0: np.array([1.45, -0.81, -0.96, 0.54, 1.11, -0.02, 0.32, 0.40, 0.28, 0.06, 0.28, -0.19])
1: np.array([0.00, 0.39, 0.61, 2.53, -1.63, -2.50, -2.66, -0.49, 1.67, 1.08, -0.53, 1.34])
2: np.array([1.04, -0.70, -1.73, 0.16, 0.94, 0.44, 0.31, 1.33, 0.61, -0.02, -0.06, -0.55])
3: np.array([0.45, -0.44, -1.31, -0.71, 0.97, 1.21, 1.26, 1.04, -0.18, -0.40, 0.50, -1.07])
4: np.array([-0.88, 0.57, 2.24, 1.14, -1.90, -1.76, -1.65, -1.81, 0.11, 0.34, -1.20, 1.32])
5: np.array([0.49, -0.77, -1.40, -0.84, 1.18, 1.33, 1.41, 1.19, -0.11, -0.57, 0.47, -1.49])
6: np.array([-0.40, -0.04, -0.67, -1.72, 0.96, 1.89, 1.91, 0.82, -0.97, -1.30, 0.70, -1.39])
7: np.array([-0.44, 1.02, 0.60, -0.03, -0.33, -0.72, -0.86, -0.44, 0.20, 0.34, 0.71, 0.48])
8: np.array([-0.80, 1.25, 1.52, 0.14, -0.49, -0.68, -0.23, -1.69, -1.31, 0.84, 0.51, 1.67])
9: np.array([-0.39, 0.30, -0.94, -1.70, 1.05, 1.64, 1.73, 0.90, -0.69, -0.49, 0.93, -1.21])
10: np.array([0.24, 0.91, 0.76, 1.20, -0.03, -1.37, -0.63, -1.07, -0.18, 1.42, 0.21, 1.75])
11: np.array([0.28, 0.74, -0.15, -0.11, 0.54, -0.23, -0.09, -0.41, -0.43, 1.01, 0.84, 1.09])
12: np.array([-0.85, 0.47, 2.08, 0.91, -1.57, -1.42, -1.32, -1.69, -0.07, 0.20, -0.92, 0.97])
13: np.array([1.60, -1.08, -1.02, 0.78, 1.17, 0.23, 0.36, 0.70, 0.38, -0.31, 0.70, -0.46])
14: np.array([0.10, -0.41, 0.82, 2.07, -1.55, -2.69, -1.82, -1.22, 1.34, 2.12, -0.38, 2.08])
15: np.array([-1.12, 1.29, 0.59, -1.54, -0.05, 0.57, 0.48, -0.21, -1.06, -0.11, 1.15, -0.03])
16: np.array([0.69, -1.03, -1.53, -1.04, 0.72, 2.13, 1.10, 1.45, 0.03, -0.45, 0.46, -2.03])
17: np.array([-0.26, -0.98, -0.88, -1.14, 1.00, 1.28, 1.55, 1.24, -0.38, -1.31, -0.11, -1.43])
18: np.array([-1.07, -0.51, 0.64, -1.19, 0.19, 1.25, 1.41, -0.47, -1.72, -1.46, 0.29, -1.06])

np.array([-2.75, 0.95, 1.67, -1.16, -1.30, 0.48, 0.23, -0.92, -1.27, -0.92, -0.61, 0.01]) 15
np.array([-0.79, 1.18, 0.56, -0.98, -0.15, 0.17, 0.17, -0.34, -0.73, 0.12, 0.96, 0.28]) 15
np.array([-1.17, 1.91, 1.70, -0.20, -0.88, -0.81, -0.77, -1.16, -0.59, 0.76, 0.35, 1.55]) 8
np.array([-0.99, -0.38, 0.49, -1.26, 0.43, 1.36, 1.52, -0.31, -1.48, -1.48, 0.20, -1.15]) 18
np.array([-0.76, 0.80, 0.29, -1.45, 0.20, 0.62, 0.10, 0.36, -0.44, -0.22, 0.53, -0.38]) 15
np.array([-0.25, -0.11, 0.09, 0.73, -1.22, -0.61, -0.85, 0.16, 0.90, -0.08, -1.60, 0.25]) 7
np.array([-0.57, 0.78, 0.32, -1.10, 0.20, 0.35, -0.04, 0.15, -0.40, 0.03, 0.55, -0.08]) 15
np.array([1.73, -1.07, -1.25, 0.55, 1.49, 0.59, 0.68, 0.91, 0.25, -0.37, 0.94, -0.67]) 13
np.array([1.36, -0.70, -2.16, 0.04, 1.45, 0.61, 0.53, 1.62, 0.56, 0.11, 0.48, -0.63]) 2
np.array([-0.88, 1.22, 1.50, 0.05, -0.54, -0.63, -0.28, -1.58, -1.19, 0.73, 0.51, 1.50]) 8
np.array([-0.67, 0.98, 0.33, -1.19, 0.15, 0.45, 0.43, -0.11, -0.83, -0.03, 1.04, -0.01]) 15
np.array([-0.51, 0.06, -0.57, -1.81, 0.91, 1.87, 1.86, 0.75, -1.01, -1.20, 0.70, -1.31]) 6
np.array([0.49, 1.06, 0.82, 1.66, -0.02, -1.92, -1.05, -1.47, -0.11, 1.80, 0.15, 2.28]) 10
np.array([0.54, -1.14, -0.11, 1.43, -1.07, -0.60, -0.88, 0.13, 1.37, -0.29, -2.11, -0.25]) 0
